rotation ticks, each row followed by its count of ticks:
The counts run from 0 to 307.
[ -9  -8 -10 -11   9   1   0  -8  17  -5   5  -1  -3   3  -2 -11  -6   0
  -3  13  -1  -9  15 -10  11   9  -6   7  -8   2   4   7  -2  -9   1  -2
   3  15  18  -7  13   0 -20   2  32 -16  -2   8   8  -1   9]
160
[  4 -19  -7 -16  -4  -1   1  19 -14  20 -15  -9  -7   6   7  -4  -9 -16
   6 -15   6  14   2  -1 -12  15   7   3 -15   1   9 -10 -10  -7  -5   2
   4   7  -9   0  -4   4  12  -8  -2   7  -1  15 -12   1  -6]
139
[ 19  -5   0  -7   6   1  14  -5  17  -7  19 -11  16  -2   6  -9  10   9
  11 -13  -7  -1   5  -8   1 -15  -5   2  -8   1   6  -3  -1  12  -1  -5
  -2   0   1  -7  -4  -7   5   0  -3  14 -10   0 -19   3  11]
244
[ -8  13 -11   6 -10   3   7  10 -16   7  -4   9 -17 -12  -1  13  -4  -6
 -11   8   1  -4  13  -4   3  25  11   4   3   7  -5   1  10  -7  -1   9
 -11  -7   3   6   3   9   4   7  10 -12  -2  13  12   5  -3]
173
[  6 -11  10   0   8  -6  -9   5   4  -5   4 -10  -9  19   4  -4   5  -1
   2   0   7   9   3  -3 -18 -19  -1  -2 -15  -1   9 -19  -7  15  -3  10
   1  28   0 -12   0  -4   1   6   0  -1  -3 -25  -1   0  -3]
35
[-14 -14 -11  -9  -1  -2  13  -5  10  14  10 -13   2   0  12   5  -8  17
  11  -6   6  -7  19  -4   0   7   4  13   4  14  22  -9   7  -6  -1   0
   7   5  -4 -13  -5  -1  -4  -1  12  -3   2  12  -3  -9  11]
294
[ 14   6  -2   4  -2 -10   0  -4 -10  10   1  -5   8  -1  -7  10  -5   2
 -12   7 -15   1  13  -8  16  -2  13  14  17   8  12  16   6  -7   0  -7
  -7 -16  -1  11 -11   6  11   3   4  -9   5  -5  14  19  12]
254
[-19  14  15  -2   7   9  -1  -3  -5  -5 -11   1 -10   0 -12  -7   8  -1
  -6  -8   9 -10 -11  13 -17  -5 -15  -3  -4  15   3 -13  -5   1  -1   3
  -3   1  -6 -16   4  -7  -4  -4 -11   3  15   6   7 -17 -14]
63
[ -3   2  -2  -4  -8   2  17   1   9   1  27   8   8  -5   9  -1  -2  16
  19  13   6  -8  -9   7   1  -5 -13   5   5   4 -12   3   4   4   2  10
  -4   8 -12   4 -16  -3   0 -13  -5 -10  -1   7 -13  -4   9]
81
[-10  11  11   8  11   0  -7   2   1 -25   1   2 -10  -5 -10   2  22  -2
 -13   4 -10  -3  -3   1   6  -6  -7  -3  -4  -2  -9   9   8   6   3  -2
  -7   1  21 -12  22  -2 -13  11  -8   3  -3  -9   5   3  -4]
195
[ 10 -11   8  13   4   6  -5   6   6   7  -9 -12  -5  -4  -5  -3  -8   3
  -3  -7  -7  -8 -15   5   7  -5   6  11  -3   4  -3  -1   8  -9  11  14
   4 -12   2  12 -11  11  -2   8  11   2  -1 -20  -9 -24  -3]
284
[ -7 -10  -8  13  10   1  18 -13  -1  -3   4  -1 -16  -3  -7  11  -6   1
   2  -1   3  -4   1   8 -16 -13   4   8   2   2   4  -6   6   8  -6   2
   9  -7  -2 -17  -3  -6 -15   5   5  18  18 -13   0 -19   4]
49
[-13   4  -8  -7   3  -6  -9  -4 -16  -9  -2  -5  -8   7  -7  -4  -1  -3
 -14  16  -5  11  13   5  -8   6  -5  15   6  11  -4  -3   6  -8  -8 -11
   8   4   5  -2  12  -7  -6   7  13 -16  10 -15  29  10  -7]
26
[ -3  -3  -4  11   9   6   9 -14   6  15   3   1  -8 -13 -10  11  -6 -18
 -10   7   0 -11 -22  -1  -3 -11  -7   4  -6   0   2 -12  -4  -5   3   4
  -4   8   2   2  -9   7   3  -5 -13   1  24  -9   3  -5   0]
249
[ -3  12   5  12  -7  -9   1   9 -18   7   7  15   1   2   2  19   4   0
  -5  21   0  -3  -9  17  -6   0  12   4  18  -4   6  12  11   7  -1  10
 -11  -3  -9  11  -4  -1  -1   2 -11 -13   6  -5  19   4   3]
53
[ 15  -6  -2   7  -1 -11  19  15  -2  16   8   0  -9   6  -4  -1  -2  -6
  -1   0  -4  11 -23   7 -13  -8   9  -4  -6  -3  -9  -1   0  12  -4   5
  -9   2 -15   2 -13  -7   7 -22 -18   8   7   2 -10   0  -9]
88
[  6 -15   6 -13  17  -1   0  -5  13  22  -1 -13  -3  16  -4  -8  -4 -13
   2   9   1   2  -6 -11 -10  -4  14   6  -3 -12  15  -8   3   5   4  -2
  -6   7   1 -11   8  -9  -2   5  23   9   4 -12   4   1  -1]
287
[ -2  13   3  25  -4 -12 -13  -3   2 -12   8   8   3   6   0  10   6  23
  -3   5  -2  -1  -2  14  11 -16   2  -7  16   5   2  10   3  -3   2  -1
   7  -6  12   8   0 -10  -4  -4  -5  -8  -7  -6   8  13   3]
68
[ -1   2   2   1  -9 -10  22  17  -7  -4   6 -10   0 -11  16   4  16   7
 -11  15 -15  -1   2   8 -10   0   6 -10  -5  10   8   9  12   0  -1   4
 -24  -8  -1   0 -13   7  -2   8   2   4  -8   0  -6  -3  -9]
45
[ -5 -21   0   3   3 -16   4   2  -2   2   9 -10   5  -2  17  14   9  12
   0  -3 -12   2   3  13   0  -1  11  -8  -6  -4  28  10  -1  -1   2  -4
   6  -2   7  -2  -6 -10 -12   0  -6  -1  -5  -4 -14  -9   7]
296
[  1  -7  -4 -13  -8 -10  11  -5 -11 -11  12  -6  -3   5  14  11   5   7
   3  -4   0  13  28   4  -6   6   5  -9  -5  -3   7  12  -6   7 -22  -1
  10 -11  -3  -8  -2  -5 -13   8   5   8 -18   6  -7  -6  16]
177
[-10  13   6  12   1  -9 -11  -8  10  -1  11  10  13   3   5   7   8  19
  11   9  -4  -4 -11  16   7 -11  -4   0  15 -10   6   5   4  -5  -4   1
   8   2   8   4  15 -15  -4  -2 -10   0 -11   1   4   5   1]
67
[ -8  -2  13  -3  -1  -7   1   7  -8  16  17   6   4  -8  -5 -10   9   2
   4  13  -2   0   3  -1  -3  17   8   4 -11   0   0   0  14  16  16   6
 -18   0  -2   9  -4  -5  15  -4  -4 -17  -1  -3  11  -2   1]
290
[  5 -14  -7   0   0  -5  -8  10 -15  11 -21  -6 -15  10   0   7 -12 -12
  -9  -6   3  10   9  -2  -2  13  17  -3 -13  10  15   0 -15  -7  -2  -2
   8  -1   0  -2 -12   7   2 -11  -1  -8   3   7  -6  -1  -7]
138
[ -5  -2  -5  12   0  -6 -10   9 -12  -9 -16 -13  -5   4   5  22  -2   5
 -16  -5  -4   1  21   0   5  -5  13   6   5   9  27  -3  -4 -13  -2   2
   4  -4  10   1  -2  14  -3  15  -7 -10   8  -8   8   2   1]
18
[-12   5  -1  -3   3  10  -5  -2   3   0  -7  13 -11   1   1   3 -10 -11
   2  -1  17  -5  -6  14 -14  -1 -10  -5  -5 -18  -3 -12 -12  -3  -9  13
  18  10   1   1  12  -9  -7  10  -3   7   2   2   9 -25   6]
183
[  2   8  -7  -6   3   6   9   5  11   4   1 -11   3  -7  -7 -15  -5   2
 -15  -3  -5 -15  -4  -8  10  -2 -16  14  -2  19  -5  -4 -13 -21   1   4
 -13  10  -1  -1 -12  10   4  -8   6 -11   3  11   3   5  -1]
241
[ -3   1  -2   2  -6   4   2   7 -11  10  -5  10  12   1  14   4 -14  10
  10  10   7   2   0  18  -4   1   0   4   3  -1  15 -14 -14  -9  -3  -3
  19   7 -14  15 -17  -3  21  -5 -10 -15   9   5  -6   5  -4]
266
[  3  -7  17  -8  -5  -3 -10  20  -1 -12  -8  -8  12  -1  10 -16   8   2
  14  -3  -2   7   2  -4   6   2  -6  -2  -5  10   8   9   4  13  17 -13
  -8  -6  -6  -7  -6  15   7 -12 -12  -6 -11   1 -18  11 -16]
112
[ 12  -2 -21  -7   5   6  23   4  16   2   9 -17  -1 -10  -1  -9  -4   6
 -11  -6 -10  -7  -3   4   3  -2 -15  17  -8  12  -9   0  -8 -17  -7  -5
   1   3   3  -1 -17  -3  -4  -5   6  -5   6   9  -9   6  -2]
242
[ -2 -10  -4  12   4   0   1  -4  -1  -6 -19 -13  -1  -5  -3  17  -8   1
  -1 -14   3  -4  -7   8  15  -6  -7   7  15   4   8  10   4 -13   4  -8
   8 -24  -1  -5  -3  15  -6  -3 -11  14  10   0  -8 -11 -10]
99
[ -1 -11  -8   0 -14  -6 -12  10 -17   1  -9 -14 -11   3   8  17  -2  -2
 -10 -12   1  10  11   3 -13  -6   3   3   0   5  17 -17  -6 -10  -8   4
   6  11   2  -6  -1  15   5  11 -11  -3   6 -14   6   3  -1]
19
[  0  13  -7  -4   1  -1   1   8  -1  -2  -3  22   5  15   9   1  -9   3
  17  16  11  10  12  12   0   3  10  -4  11 -22   3   2   2  13 -11   3
  19  -1  -5   5  17 -13   4  12   2  -2  -7   4   8   5   4]
185
[ -6  -1  -2  -2  -3 -12   5 -13  -5   9  11   0   6  -4   6  15   7   8
  -9   9  -4   2   2   3   0  -1  -6 -10   1  12  11  13 -13  -4 -10 -10
  -1  -4  -2  -3 -21 -11  -5 -27 -13  -9   6  14  -4   5   2]
95
[ -7  -8  11  -4  16   0   4  -4   0  -5 -12  -7  16 -14  -9  -2   2  -5
   4  -3 -12  -1   0  12  14  -6   2  12   9  -9  16  10   8   8   8 -21
   3 -22  -5   2  11 -11  -2  11  -9   1  13  -9   9  -4  -6]
261
[-13  -6  -3   4  -3   2  -4  14 -19 -11 -17   2 -16  -5  -5  13   0 -13
  -4  -9   9   5   0   9  -8   2  -6   2   1   2  -7   3   3   4   0   7
  -3   0  -6  -6   8  14  -8  16 -21  -3  13  -4   8 -12  -1]
181
[ -9   9  14   2 -13 -12 -17  -8 -20   7  10   6   7  12   3   2   6  10
   8   4  -1  11  13   5  -5  19  13  -4  16   8   3   6  15   7   0   0
   1 -10  -1  10   1  -9   9  -4   5 -11 -12  -4  19   3   1]
305
[ -9  -7  -2   6   3   8   2 -24  10 -11  13  -4   0  -3  -3   0  -6  18
  10   1   1   2  17  -8   5   1  -9  15  -3  19  -1  -9   7  -1   6  -5
  17   7   3  -5  -3   3   0   6  20 -13   6 -16  12   2   2]
278
[ 10  10   0   7   2  -3   4 -12   2  15  -1   2  18   0   0   5  -6  -1
  -2  15 -11  -7   0  -3  20  -3  15   3  19 -12  16   9   3   0   4  -2
  -2 -19   1  14 -14  -6  14   6   8   3   0  -6   3  11   9]
253
[ 11   8   9   4  -9  13  -9  11  -9 -25 -14  -4   4  -2   0  -6  -3   2
   8 -12   8  -3 -12   2   2 -17 -13   2  10   4 -12  -9  -2   4   1   6
  -6  -7 -18  -1  -7  22  15  15 -15  -1   1 -14  -6   0 -12]
232
[ -9   0  11  -5   6  -5   7  -7   1   7   8  12   7  12  10  10  10  -1
  11  15  12  -2  -3   0 -15 -13   8  -7  11 -19  19  -6   6  14  -5   0
  -6   3  -6  -8   9 -10  -4   8  -5  14   9  -9   5  -4  14]
51
[ 11   2 -12   6   2   7  18 -16   5  21  17  11   8  -2   1  11 -11  -2
  15   9   7   0  -1  -3   0  -4   6   8   5 -10  -4 -14   0   6  -7  -1
  14   2 -12  14 -11  -8  14  -2  -2   5   7  -4  -5   5  13]
251
